128 stands for zero in the data rows.
Here are some points, each followed by its number:
[151 152 146 103 148  85 167 163 124 143 147 110 167 143  94 150  65 125 126 100 119 161 186 107] 0
[135 151 153  95 131 113 128  99 121 122 118 147  72 112 164  79 157 103 124 137 163  99  73 117] 1
[ 85 100 139 154  87 139  83 157 106 198 106 143 166 106 128 141 149 145 149  72 176 153  90 106] 2
[177  90  96 127 138 145 163 156 114  71 149 122 140 133 127 160 134  96 137 174 101  83 155 158] 3
[139 153 133 114 143 120 137 130 140 138 143 113 142 144 123 140  94 144 119 108 123 140 159 138] 4
[137 112 115 110 110 156 105 123 120 167 131 140 123  96 173 122 160 140 156 106 172 116  81 155] 5
[ 66 107 101 164 114 185  77  96 162 115 115 128 109 142 158 126 166 174 115 145 134 121  94 165] 6
[113 162 170  98 108 110 121  90 121 168 121 152  76 113 156  78 137 113 125 112 178 117  83 103] 7
[ 55 125 151 178 110 152  95 114 135 157 104 134 174 171 109 138 137 166 101  93 140 151 134 119] 8
[144 171 137  93 147 102 148 118 142 136 149 119 120 150 123 123  91 129 113 114 120 134 154 130] 9
[105  83  86 165 127 149  98 134 141  62 114 126 144 148 142 145 177 148 108 162 132 107 102 170] 10
[138 108  97 148 135 137 125 135 132  89 127 121 140 144 136 149 150 135 115 148 121 108 133 162] 11
[127 148 145 121 116 126 156 122 135 113 149 125 112 139  71 123  79 109 141 147  74 144 179  91] 12
[139  85  87 152 118 165 115 137 119  99 132 129 153 136 137 160 160 138 129 148 114 103 133 176] 13
[144 121 164 108 109  85 148 144  94 156 136 134 131  97 100 120 111  74 152 103 149 138 131  80] 14
[168 116 121 105 132 128 144 125 119 101 122 141  75  92 148  99 157  93 149 170 136  94  85 124] 15
[102  65  81 169 125 155  98 153 128  59 118 119 170 139 143 166 182 146 113 156 134 104 110 177] 16
[118 153 131 112 136 146 110  89 151 145 129 126  94 141 156 108 129 155 130 117 132 122 113 165] 17
[127 121 114 131 139 138 125 134 132 100 130 121 117 124 111 125 129 128 139 158  97 131 128 123] 18
[ 64 104 140 156  97 154  83 135 120 154 104 135 129 106 129 121 151 140 155 111 133 163  99 109] 19
[ 78 105 109 170 119 150  91 104 142  64  89 130  88 122 166  77 197 129 118 176 132 108  53 138] 20
[133 108 149 140 122  72 140 173 102 145 119 123 163 115 107 128 124  88 117 109 179 139 119  90] 21
[111 109 119 151 128 141 135 132 123  66 123 117 120 124  91 119 126 103 141 182  68 132 144 109] 22
[100 138 141 120 108 153  98  92 130 149 112 147  82 110 169  99 169 129 143 124 162 124  74 135] 23
[146 172 176  94 137  76 166 138 111 172 148 127 138 125  85 129  68  96 141  84 120 166 169  73] 24
[156 125 137 104 131  90 144 150 105 147 132 135 126 105 126 121 124  94 136 115 160 132 113 104] 25
[135 186 143  78 131 148 145  72 157 161 156 129  70 147 136  98  83 149 141 125 104 118 147 144] 26
[174 119 132 106 135  71 160 173 103 127 135 123 134  94 118 127 116  79 144 124 146 130 123  96] 27
[129 124 115 145 154  93 130 161 125  91 120 112 173 142 116 148 137 125 102 122 126 135 131 121] 28
[134 175 179  98 119  89 147 109 126 207 136 144 108 114 120 102  87 116 132  79 166 145 128  82] 29
[174  99  92 133 138 126 139 155 121 112 131 135 173 139 138 185 158 139 109 124 146 105 139 169] 30
[ 70 102 122 182 116 155  93 137 128 123 104 121 162 143 101 148 140 157 124 126 110 164 134 125] 31
[138 175 176  97 126  77 150 118 127 197 140 141 115 118 121 110  92 102 123  79 174 140 127  85] 32
[124  94 125 154 107 166 128 129 118 114 125 144 134 121 113 144 155 120 133 157 106 111 140 132] 33
[139 135 149 111 119 124 136 130 129 174 135 143 123 114 140 131 115 124 141  93 168 136 126 122] 34
[149 156 151  88 130  96 135 125 122 192 143 138 129 112 144 130 104 124 133  77 160 145 127 120] 35
[164 120  99 120 151 119 154 130 133  69 139 121 120 142 141 141 131 118 106 171 116 100 138 148] 36
[ 95 110 127 175 123 136 113 142 132  95 112 120 160 148  92 153 133 142 105 143  93 155 154 126] 37
[169 168 124 101 161  94 160 124 137 116 137 115 118 150 134 119 104 127 100 131 127 111 139 136] 38
[132 135 124 107 144  75 119 148 109 154 130 122 153 115 139 125 128 125 119  91 152 159 113 111] 39
[132 102  99 133 129 171 133 118 125  64 139 117 101 115 121 115 136 110 149 196  70 111 137 144] 40
[167 134 126  77 126 135 142 115 118 161 157 140  89 101 151 112 113 109 165 122 134 114 116 130] 41
[168 192 179  83 143  32 173 123 121 147 135 135 105 126 134  88  95  84 110  98 165 121 122  75] 42
[138 154 130 109 125 147 151  91 139 102 144 129  78 124 111 104 104 110 140 169  76 117 151 119] 43
[145 122 106 118 143 124 130 126 138  98 128 123  93 118 148 103 144 128 124 162 122 111  94 140] 44
[117  38  72 152 121 154  88 168 108  53 125 116 155  92 144 159 187 120 158 167 117 117  93 167] 45
[103 125 144 137 106 145 108 130 125 166 124 132 128 111 126 119 116 141 159 103 127 154 129 109] 46
[148 161 151  88 131  88 145 133 123 192 150 132 133 115 135 135  89 117 131  72 160 149 138 107] 47
[103 134 149 138 125 106 109 133 129 168 110 136 139 130 144 119 136 136 115  93 172 155 102 117] 48
[126 118  99 140 134 174 114 108 151  96 122 124  94 129 146 109 149 145 138 170 109 105 110 158] 49
[123 160 156 118 113 143 131  78 137 166 118 143 117 159 149 106 136 149  98 102 149 101 133 145] 50
[ 63 134 148 160 111 156 104 111 142 129 119 126 125 145 103 124 120 137 126 139  96 152 147 116] 51
[ 95 145 138 142 140 110 104 114 151 115 107 121 120 151 140 105 149 142  94 130 138 132 101 137] 52
[175 182 134  87 167  95 172 105 146 106 141 120 102 157 135 110 100 132 101 137 113 107 138 138] 53
[202 133 124  85 154  75 175 173 114 133 146 118 149  98 119 150  92 109 138 107 136 127 163 115] 54
[128 120 142 138  90 193 133  95 122 171 140 140 122 126 116 142 106 139 161 122  98 120 181 139] 55
[148 140 142  98 118 124 130 130 124 183 142 135 121 108 139 124 104 136 153  89 155 146 133 126] 56
[ 88 127 144 165 112 175 119 106 148 159 117 132 155 163 129 142 118 167 113 113 137 129 157 141] 57
New points follow, each followed by the number of its nearest point above.
[148 131 106 117 145 127 143 136 132  88 142 115 113 121 114 127 118 109 138 165  85 125 140 124] -> 18
[ 83 170 172 141 125 109 131 107 146 123 118 125 119 166  95 107  96 131  99 128 114 141 155  96] -> 51
[162 121 123 100 120 144 149 123 116 151 147 143  95  91 145 118 125  95 161 134 155 110 109 119] -> 41
[183 105  87 123 154 115 158 152 130  92 136 142 187 165 155 194 157 151  86 127 170  89 138 173] -> 30
[129 102 100 158 131 144 130 164 117 115 135 112 188 138  94 179 116 142 136 128  98 156 171 128] -> 37
[ 70 105 111 172 112 194  80  94 158 112 110 132 100 139 141 124 163 176 126 149 118 123 105 153] -> 6
[ 65  86 121 171  99 172  77 135 123 137 103 129 140 112 125 137 166 153 151 117 129 153  92 122] -> 19
[124 134 118 129 152  90 126 143 126  94 120 112 141 137 112 130 136 121 100 136 110 139 128 118] -> 28
[119 103 134 132  93 141 104 153 114 197 121 142 149 103 131 144 134 149 154  81 182 144 107 118] -> 2
[101 101 137 147  88 143  93 160 111 195 114 141 159 104 130 143 137 143 155  81 176 151 109 113] -> 2
[144 118 115  96 113 171 125 103 127 147 150 143  71  87 142 112 125 118 179 143 118 116 117 127] -> 41
[137 157 142 101 122 134 145  99 134 117 149 133  78 122 111 106  99 103 141 160  74 126 151 117] -> 43
[121 105 126 146 111 154 123 118 125 113 127 146 125 129 111 131 148 121 127 158 105 113 126 128] -> 33
[128 121  92 129 137 173 112 108 146  97 132 121 100 130 150 111 148 147 135 168 102 110 114 165] -> 49
[ 94 136 138 145 135 112  99 120 144 122 104 124 129 148 137 115 150 144  98 122 138 134 103 136] -> 52
[208 171 135  54 138 104 174 115 108 154 160 132  69  84 149  86  89  79 177 131 118 104 137 102] -> 41
[134  85  97 159 115 170 122 135 122 107 125 127 156 134 133 160 158 139 129 148 117 105 144 167] -> 13
[163 153 120  84 121 180 165  96 131 140 176 128  82 115 114 123  66 119 184 156  59 119 188 130] -> 43
[157 115 133 102 121 106 150 144 104 142 133 138 115  94 128 118 133  87 151 132 162 125 105 104] -> 25
[108 138 170 117  89 144 121 114 115 186 126 149  91  91 111 104 110 115 172 106 141 145 129  83] -> 46
[147 125 119  93 120 146 128 118 126 156 152 132  93  99 149 115 118 120 164 124 132 123 119 135] -> 41
[108 113 126 154 129 145 132 127 123  73 119 121 117 129  94 118 135 107 136 179  74 127 137 110] -> 22
[ 69 125 105 152 122 170  80  94 160 122 121 123 111 151 158 118 154 174 106 141 129 132 100 166] -> 6
[141 119 140 125  99 181 127 111 121 171 143 137 124 124 124 149 111 149 150 111 108 124 173 150] -> 55
[158 124 106 104 146 128 122 127 122 123 131 126 107 113 162 112 146 130 133 133 141 106  95 147] -> 44
[ 98 148 138 142 133 141 116 115 146 126 122 123 127 150 118 122 119 146 116 133 107 137 139 129] -> 51
[135 151 104 103 144 172 121  85 154 143 133 131  98 135 183 119 148 168 147 123 140 105 102 184] -> 17
[107 150 132 122 129 146 106  95 149 140 127 127  96 143 143 110 125 156 128 122 126 132 119 148] -> 17
[122 139 137 113  99 182 135 104 127 178 151 132  98  98  93 115  84 123 190 132  83 151 171  97] -> 55
[ 82 119 113 164 122 168  90 106 156 119 115 127 119 147 141 126 148 167 111 140 124 128 116 151] -> 6
[126  95 128 159 112 149 123 142 115 117 118 141 152 124 117 153 157 121 121 137 116 121 142 134] -> 33
[ 83 150 166 151 112 150 126 110 140 168 121 132 157 163 108 135 101 147 112 102 122 141 171 122] -> 57
[113 116 110 147 134 152 117 130 134  92 119 119 130 133 117 127 143 136 130 162  97 126 129 134] -> 18
[142 126 134 115 136 130 113 125 122 146 118 144 130 115 180 121 168 131 125 109 187 100  71 156] -> 5
[147 130 133 102 119 151 138 118 133 160 149 136  94 107 142 117 108 122 164 119 143 117 122 134] -> 41
[133 176 154 106 123 124 156  86 144 109 143 134  67 136 109  93  90 103 127 163  84 123 161 108] -> 43
[148 138 154 117  96 174 144  99 112 189 150 134 121 132 105 142  88 133 155 106  90 124 198 132] -> 55
[137 104  97 132 132 167 132 116 133  66 134 123  97 120 129 113 142 115 145 196  84 107 128 144] -> 40
[ 96 104 128 187 120 131 123 156 128 101 106 121 177 145  87 163 131 137 109 136 105 158 158 119] -> 37
[ 65 112 123 185 112 157  92 104 143  77  90 125  94 139 131  91 171 139 117 172 108 127  94 134] -> 20
[108 128 114 142 136 151 126 122 144  91 124 117 126 147 107 122 129 137 124 163  96 130 132 132] -> 18
[125 102 130 158 114 144 128 129 121 112 117 139 148 135 115 147 160 121 113 145 120 115 134 134] -> 33
[125 127 127 146 146 105 139 163 120 103 128 114 171 132  96 146 114 120 118 127 104 146 154 104] -> 28
[ 95 125 152 148 123  99 111 146 121 153 108 132 151 124 124 125 137 120 120  97 159 151 108 100] -> 48
[138  91 124 155 105 149 141 146 110 118 132 140 148 115 101 157 130 112 137 146 101 124 162 118] -> 33
[168 137 115  81 129 130 147 129 121 138 164 122  80  90 125 114  89 105 175 144  99 135 143 121] -> 41
[144 152 148 106 116 149 136  78 127 166 133 150 117 152 149 115 133 137 110 106 142  92 138 146] -> 50
[131 112 149 136 129  77 130 160 111 135 110 131 148 115 115 124 143 102 112 112 174 136  99  97] -> 21
[147 149 170 111  99 159 148  97 109 197 145 137 120 133  93 135  82 128 151  97  83 132 197 117] -> 55
[126 126 148 133  94 183 127 100 118 174 139 138 124 128 107 139 104 141 158 116  91 131 185 133] -> 55
[106 120 146 137  99 158 111 127 124 176 126 129 125 105 121 121 104 143 175  99 114 156 144 113] -> 46
[ 83 137 160 156 122  87  98 137 131 167  96 132 154 142 127 124 142 142 100  79 179 160  96 106] -> 48
[153 128 133 118 146  81 148 180 112 139 147 106 187 138  80 159  70 132 126 101 105 176 177 105] -> 0
[147 164 137 111 132 139 167  96 149  91 146 127  71 130 108 101  93 104 141 173  75 117 159 112] -> 43
[ 58 130 156 176 110 151 103 114 134 165 106 130 179 173 102 141 125 161 103  93 134 154 153 118] -> 8
[125 128 140 135  93 190 139  96 124 173 144 138 132 134 109 147  96 142 156 118  97 130 192 136] -> 55
[154 189 140  77 153 125 163  70 154 106 147 136  76 158 149 102 118 131 103 146 118  87 129 148] -> 53
[146 115 119 108 118 170 120 104 125 152 122 149 108  98 183 121 174 135 161 119 176  84  66 166] -> 5
[ 69 109 122 191 106 163  97  96 149  76  88 129  89 141 134  92 176 134 117 177 117 116  92 134] -> 20
[ 49 102 103 176 108 189  71  93 165 118 107 128 113 145 152 131 169 189 116 137 141 136  87 157] -> 6
[ 93 155 152 164 138 114 132 105 154 112  99 127 144 186 105 125 126 148  86 127 134 131 140 118] -> 52
[105 122 145 175 124 118 136 156 129 112 109 121 184 150  89 163 117 130 108 120 116 150 168 116] -> 37
[ 75  82 113 163  99 160  76 144 108 137 105 133 145  97 134 135 186 128 148 120 151 143  70 119] -> 19
[114 120 117 158 145 105 119 157 124  94 110 113 172 142 116 143 145 127 104 128 128 139 125 125] -> 28
[107 140 152 137 135  77 112 132 125 160 104 134 162 136 132 122 143 133 102  83 184 151  99 103] -> 48
[174 147 135  74 138 111 155 123 112 147 143 142  98 100 160 103 122  97 148 123 160 104 105 118] -> 41
[156 127 105  77 129 158 132 110 125 144 158 129  68  85 161 106 123 115 176 147 117 110 110 149] -> 41
[105 150 157 136 112 134 130  98 144 152 119 136 128 163 129 115 120 145  97 109 139 121 150 129] -> 50
